One turn sends every row of this set to another row. A few are shown first. Where does it send the rows asked after them?
z876: [ -9  -2   4 -22 -13 -25  15 -14  38 -14 -14  15  16 -21 -13  -7   3  23
 -11   6   7   2  -5 -24  20 -16 -13  -6   1  14  15  18  -3 -18]
z148: [ 13  13 -13  11  -3   6   9 -15  27  -7   2  -9  10   2  13  20  34  -3
 -13 -11   4  -1  -8  23   6  -8   7 -13  31 -36  26   9  -6   2]
z389: [  4  -1 -17  16   9  31 -19  28   7   5  -5  -3   6  -8  23  32  35  -4
   1 -18   4  -4 -18  19  11  -2  -1   0   4 -28  -4 -19 -13   1]
z828: [ 24  -6  16   4  26   8  13 -19 -23  10  17  -5  11   2 -26 -23   1   3
  -3 -24   1  41  -2   2   7   6  -9   3  -7  24  -5   4  -8  24]
z908: [ -7  -3  16  17  25  -5  -3  -6 -22  30  -5   0   1   5   5  31 -32 -16
  -3  -1   2  -7   5  -8  21 -16  -3  24  -2  13 -17 -12 -19 -10]
z276: [-17   8 -26   6  12  24 -15   2  14 -21   4   0 -11  -3 -15 -14  23  -6
   5  -2   9 -15 -31  21 -16  -8  -3 -12 -10 -40  -5 -10  -5   2]
z141: [  5 -10  -3  16  25   9  -1   1 -12  39   3   7  -1   6  14  25 -29  -5
  -9   6 -11  -4 -12  -5  21 -22  -5  33 -10   2 -18 -18 -15 -17]
z494: [ -2   4   7  22  35  -7   4  -4 -15  34  -8   2   2  -6   9  20 -28  -4
   2  10  -4  -1   8 -15   3 -12  -2  26 -15  19 -30  -9 -13 -13]
z185: [ -1   7  17   5 -20   4  -7   2  13  -9   1   3  11  11  35 -34  11  20
   1  39   5  29  11 -28   0   0  -8   5   3  15 -13  11  -3  -2]
z731: [  7 -10   7  16 -12  37  -8  16   6  -1  27  -5  -5 -10  16  -9  36   6
   2   0  17  -5 -14  27  -1  11   1  -8  10 -38  -7 -12  -5   2]
z645: [  0  14   3 -23 -24 -19  16 -18  23   7 -13   8  -1 -38  -4  -2 -12  16
  -9   9 -16   0   1 -14  10  -5  -3  -8   7  21   6  18   1 -26]
z919: [-34  13 -23 -10   8 -18  21   8  -9  15  -3  22 -24 -18 -10  -8 -13   5
 -13   0 -17  -2  18 -24   6  10   8   5 -27   4  -2 -21  14   1]
z269: [-39  -2 -14  -9   6 -27  12   9 -17   1 -14  20 -23 -19  -2  -2 -13   4
 -13   4  -9  -7   4 -26  11   1   6   3 -21 -12  -3 -29  21  14]
z44: [ -9   0  13   3 -17 -14  -5 -13   7   6   6  18  15  10  35 -34  18  17
   4  27  -4  29  13 -25   5   7  -5   3   4  21 -17   7   8 -10]
z569: [-13  11 -28   1   7  22 -18  -6  14 -21  -2  -7 -13  -4 -18  -9  16 -13
  10   2  11   1 -27  22  -5   6  -3 -12 -11 -48   0 -15   8   5]
z495: [ 16  -8  11  19  25   8  13 -16 -16  -3  14   9  22   9 -21 -23  -9  -1
  -2  -2   6  42  17  -7  17  12  -1  -2 -15  25   1  12  -7  24]
z785: [ 12   9  16   4 -12   1  -5  -3  11   6  18  11   7  22  38 -41  21  16
   1  26   2  22  -6 -37  -1  -2 -13   6   1  -1 -10  -1   9  -2]
z384: [-35  15 -17 -22  -4 -10  26   1 -18   1  -8   8 -21 -13 -15  -7   1   2
 -16   4 -14   5  -9 -22   0  -1   5  12 -26 -14   1 -33  17  12]
z434: [ -1   2  13   2 -14 -18  -9   9  14 -17  10  -2   1   9  42 -31  19  24
  -9  14  16  29   7 -25  -2  -7  -9   6  12  19  -3  12  -5 -11]
z697: [ 24  -8  13   3  24   1   1 -24 -26  -6  26   3   8   1  -6 -23 -11 -11
   3 -15   8  36  12 -10  16  13  -4  -9 -13  26  -4   3  -8  23]
z385: [  9  20 -22  23   1   3   4 -10  24  -4  18  -4   8  -3   1  17  34   2
 -14 -10  14  -1 -15  28 -11  -5   1  -3  21 -33  26   6   2   2]
z542: [ 14 -16  15  10  30   5  15 -13  -9   6  30  -6   4   4 -18 -21 -11  -1
   4 -14  20  30  17 -15  19  18  -5  12 -17  26  -5  -1 -15  17]
z362: [ 27  -4  -9  26  23  12   7 -12   6  -9 -11   4   5   2 -18   0  16 -25
  12 -18  12  26 -21  28   4  12   1   5  13 -40   9 -10   2  10]
z757: [ -1  -7  21  29  24  -3  10  -2 -20  15   2  -9   7   3   5  31 -27 -20
  -4   2  11  -3  -3 -16  20  -7  10  35  -8  13  -6 -13 -13 -13]
z439: [-43   3 -23  -1   0 -10  23  13  -7   4 -20  12 -27 -13 -14  -7 -19   8
  -8  13 -12   7   8 -21   2   6   7  11 -25  -8  -3 -19   8  14]
z720: [  5  -4   3  12  -7  36 -18  17  10  -6  14  -7  -5   4  15 -13  30   4
  11   3  16  -8 -14  20   6  10  -4 -21   3 -43 -15 -13   3   8]
z213: [ -3   5  -7 -11 -19 -27  21  -9  32 -11 -20  14  -8 -21 -10  -7  -9  12
  -3  -9   4  -4 -11 -27   9 -16  -9 -12   2   7  24  20  -7 -26]
z714: [  3  -1  13  23  26  13   8  13 -12  28  -6   1   4  -2   6  34 -35  -9
  -4  12  -4   0   4 -17  15 -14   3  24 -14  11 -15  -4 -20  -5]
z214: [-46  -5 -20 -20 -10 -23  33  10  -6 -11 -12  12 -20 -12  -4   1  -7   5
  -2   5  -8  -1  -2 -24  17  -4   0  11 -18   2  -9 -23   5   9]
z455: [ 21  -3  25   2  28   2   6 -19 -17   3  15  17  26  -3 -15 -18  -5  -3
   2 -10   1  34  11 -14  10  10   3  -7 -23  32 -10   7  -1   9]
z268: [  4   4  16   5 -11 -13 -25  -5  16   0   4   7   3  10  42 -36  15  19
  -1  16   9  22  10 -33   3   6 -12   8  12  17  -6   3   3  -5]
z414: [-41 -14 -15   6   2 -18  26  15 -14  -4 -18   6 -25 -15  -4  -4 -11   6
  -5  -7  -5 -15  -2 -29   9   2  13   6 -27  -4  -5 -26   7  10]
z394: [ -2  -8   6  12  18  -5  15   8  -4  18   4  -2  -8   3   4  31 -44 -11
   0  -1  -1  -6  -4 -12  25  -6   3  37  -7  18 -15 -16 -10  -7]
z501: [  9   3 -17  14  17  33 -10  23   9   0 -17  -5  -2  -5  24  25  31 -13
  -3 -21  -1  -9 -14  11   7  -4   6   9   7 -28  -2 -25 -23  -2]
z207: [  7   0  -5 -11 -21 -11  14 -29  30  11 -22   3  13 -29  -9  -7   6  31
 -19   0 -10  -9 -12  -9  16 -17 -12  -6   9   9  16  13  -5 -17]
z722: [ 18   9 -14  27  12   8   1  -9   7  -7  -2  -2   7   5 -22   8  18 -22
  17 -18  14  23 -27  32   4  12  -9  -3  17 -36   8  -4   9  11]
z245: [ 15 -23  15  11  23   4   4 -19 -20 -14  32   0  11   2 -11 -31  -6  -6
  -5  -4  22  38  12  -4  24   9  -1  -1 -15  21   1   7 -12   4]
z794: [  3  10  -9 -14 -27 -10  20 -11  33  -2 -22  17   6 -28  -8   3 -10  21
 -16   6  -8   6   3 -17  16  -8  -4 -10   2  14  26  21  -8 -15]
z350: [  7 -15  18   9   0  32 -11  15   9  -7   8  -5  -4   5  20 -18  35   3
   5   5  14   3  -9  19   3   6   4 -13  13 -49 -13 -10  -2   8]
z590: [  5   3 -20  24   6  27  -5  20   3  -5  -6   6  14  -6  17  29  39 -10
   2 -25   0 -10 -30  17   0  -5   3   6   4 -18  -1 -20 -15   4]
z467: [-15   9 -30  -3  12  20  -9  -6  17 -27  -7  -9 -21   1 -12 -19  13 -13
   0  -1   0  -7 -20  20  -4   2   6 -11  -1 -46   1 -13   1   8]
z239: [  9  -3  18   7   4 -13  -2  -3  21  -9  19  -3  13   5  35 -27  17  22
  -1  27  21  27   7 -39   1  -2 -13  12  -1  16 -11   8   0   1]
z842: [ 13  19 -20  19  -6   8  -1 -12  25  -1   0 -12  15  -2   9  29  37   2
  -8 -16  12  -3 -10  25   4   1   0  -8  20 -29  23   0  -1   5]
z432: [  1   7   1 -18 -19 -25  13 -24  24   2 -25  11  -2 -41  -9  -4   1  14
  -6  -1   3   0  -1 -26  12 -10 -15 -15   6   7  21  14  -7 -18]
z530: [ 13  -2  -9  32   3  16   1 -10   4 -10   3   7   6   2 -21  -4  16 -24
  19 -13  13  14 -35  35  -1  17  -2  10  13 -33   5 -13   7   4]

z414 turns into z757
z44 turns into z645
z432 turns into z269
Now these:
z467 turns into z501
z439 turns into z714
z876 turns into z214
z389 turns into z722
z141 turns into z828
z530 turns into z731

